The rows below come in pairs that one turn or mirror swaps. Which row does each named row swap with?
The rows were stretched afterwards, more along some directions than others.
K843: [ -8  10  15 -14   5  16  -6 -13   2   0 -13   2   2 -16  12 -19   4  13
 -11 -25  -8  -1]
K731: [ -8  19 -13  -5 -13  17  -1 -20  -2 -19 -11  -5  15   8  28 -27  -2   4
   2   3   4  -4]
K677: [  9  15   8 -11   5  22  -6  -4 -18 -30  -6 -10   5 -13   2 -10  -3  26
 -14 -21  -8  14]
K211: [-17  17 -15 -17  -3  12 -15 -10 -12 -24   4 -22  12   0  17 -13 -19   9
  -1 -30  -4  12]
K227: [-24  23 -10  -1   0  16  -3 -26  -1 -36   8 -12  11 -11  24 -22 -18   7
 -19 -16   7  22]
K470: [-12  23   1  -3   1  18  -8 -19 -12 -18  -3 -25  10 -17  14 -34 -18   8
  -4 -19  -2  17]
K464: [ -4  17  -7  -3  -6  12  -1 -27  -7 -10 -13  -6  12   8  35 -33  -3   1
   2   0   2 -10]
K780: [-20  27  -2   3  -6  10  -3 -17  -9 -31   6 -16   9 -15  16 -22 -16   8
 -21 -23   0  16]
K898: [ -1  17  11   3  -9  21  -8  -5  -1 -28  -9   8  -5  -3   7 -12 -10   6
 -27  -7   3   9]
K368: [ 17  19   6  -1   1  22 -15 -16 -13 -27 -13  -9  -2 -12   5 -27   1  16
 -21 -23  -4   3]
K330: [-20   0 -15  -9 -11  10   4  -7  -6 -10 -12  -1  -7   7   4  -8  -4  24
   2   6  -8  11]
K382: [ 14  10   7 -11  -9  15 -15   8 -14 -22  -8  -1  -1 -12  10  -3   0  18
 -14 -29  -1   4]
K205: [  1  18 -11 -11  -4  13 -19  -7 -22 -17 -12 -25  14  -5  23 -22 -23   3
   1  -7   9  18]
K121: [ 11   9   4 -22   4  24 -11  -5 -15 -15  -7   3  -7  -1  10 -22  -7  24
 -20 -26 -16  11]
K644: [-16  10   9 -11   2   7   9  -2   0 -10 -20   1  -4 -15  -1  -4  -5  17
 -18 -26 -10   0]
K601: [-22   0  -8  -5  -6  12   3  -9  -7  -6 -15  -4  -9   4   9 -12  -2  24
   4   2  -4  17]
K850: [-22   1  -8  -8 -14   8   3  -4  -9  -5 -15   0 -10   4   3  -9  -2  27
  -3   5  -3  14]
K47: [-22   4  -1  -3 -11   7   5  -8   0  -5 -19   5 -13   4   7 -10  -1  20
   0   1  -8  10]
K262: [-18   3 -10 -10  -8  10  -2 -11 -15 -11 -16  -4  -8   7  14 -14  -4  25
  -2   4  -3  10]
K766: [ 11  12   1 -12 -12  14  -7   2 -16 -17 -20  -4  -8  -6  -8  -7   1  17
 -25 -13   3   3]
K804: [ 18   9   5 -17 -10  25 -11   7 -16 -17 -11  -3   0  -4  21  -9   8  29
 -19 -16  -6  17]
K666: [  4  16  -4   1 -13  14   0 -27  -9 -13 -14  -7  12   8  34 -26   0   4
  -1   6   5  -7]
K764: [-12  14   2  10  -9   9   3 -32  -9 -22  -4 -22  16 -14  24 -29 -17   6
 -24 -16  -5  14]
K343: [-17   3  -9 -14 -12   8  -3  -3  -3  -5 -15   3  -6   8   6  -8  -3  22
   6   4  -7   7]
K825: [-20  23 -12   0  -4  12 -14 -27  -3 -44   4 -25  19  -8  22 -29 -16   8
 -15 -16   4  18]
K292: [-10  16  -7  -8   3  24  -9  -3 -22 -28  -3 -21  21   7  37 -35 -15   3
  -4 -11  -5  19]
K65: [  1  11   2 -11   0  24  -5   3  -5 -27  -6   6  -5   7   2 -10  -2  16
 -27 -10  -4  12]
K226: [  2  13   0 -11  -2  10 -12  -9  -8 -32  -8  -7   1  -4  -2  -6  -4  18
 -20 -32  -5  -3]
K206: [-22  18   1   4  -5   6   1 -28  -2 -21 -13 -22  16 -22  19 -31 -21   8
 -13   2  -2  10]
K656: [-16   5 -12  -9 -15   8   2  -6  -9  -9 -11  -1  -4   7   8 -12  -4  27
  -1  -1  -6  16]
K968: [ -1  18  -7   0 -12  13  -7 -23  -5 -15 -13  -7  20   6  35 -30  -4   0
   5   6   8  -5]
K198: [ -8  18  -7   7 -10  11  -2 -26  -4 -12 -16  -9  13   6  31 -31  -1   0
   2  11   5  -4]
K191: [-21   1  -6 -15  -6  12   2  -7  -8  -2 -16   0 -10   8  12 -11  -3  23
   2   2  -5  13]
K853: [ -9  18 -20   2  -2  21  -6 -17 -11 -42   5 -22  22  11  38 -24  -6  -2
 -14 -23  -6  13]
K393: [ -4   9   1  -5  -6  22  -7 -20   3 -35 -10  -6   9  -2  16 -16   9  18
 -24 -29 -11   3]
K543: [-24  20  -2  -7  -4  14 -16 -29  -3 -17  -6 -14  19 -11  34 -37 -22   8
 -11 -31  -6  13]
K411: [ -7  19 -11   4 -17  13  -5 -25  -1 -24 -16  -5  20   9  32 -33  -2   1
  -3   7   4  -6]
K428: [ -2  14  12 -16   0  22  -4  -2 -17 -17 -17  -1  -3 -14  -1 -12  -5  20
 -17 -32  -8   3]
K68: [ -4  10   4 -14  -3  22   1  -6 -25 -31 -13  -6   9 -12  12 -18  -1  28
 -22 -31 -12   6]
K587: [-22   2 -12  -9 -12   8   3  -3  -7 -15 -10   0  -3   7   8  -4   1  24
   2  -4  -6  15]
K959: [-12  17   0 -14   5  21  -9  -4 -19 -31  -1 -27  25   6  23 -34  -8  18
  -8 -22  -8  24]
K768: [ -7  18  -7  -4 -18   9  -6 -30  -1 -16 -14  -5  20   7  30 -32  -5   3
  -2   0   3 -14]
K43: [ -7  23 -10   7 -14  14 -13 -20 -18 -21  -4 -21  22  -5  38 -19 -14  10
 -24  -5  10  20]
K661: [ -3  21  -2   4 -14  12  -3 -31  -6 -14 -12  -3  14   0  30 -34  -4   3
  -3   9   6  -3]
K167: [-12  22  -4   5  -3  12  -9 -20 -19 -16   2 -30  19 -18  11 -25 -17  18
 -16 -10   8  25]
K87: [-33  12 -13  11  -9   6 -15 -17   2 -28  -5 -16  23 -16  21 -21 -16   6
  -6 -11  -3  17]
K134: [-10  20  -4   0 -13   9  -2 -31   1 -16 -14 -10  22   7  29 -33  -4   5
   2   8   0  -6]
K832: [  5   8   8 -14   0  12   0  -5  -4 -18  -8   0   5  -8   6 -14  -5  21
 -20 -42 -15   8]

K825 is swapped with K428
K87 is swapped with K843
K68 is swapped with K227
K644 is swapped with K206
K804 is swapped with K43
K470 is swapped with K226

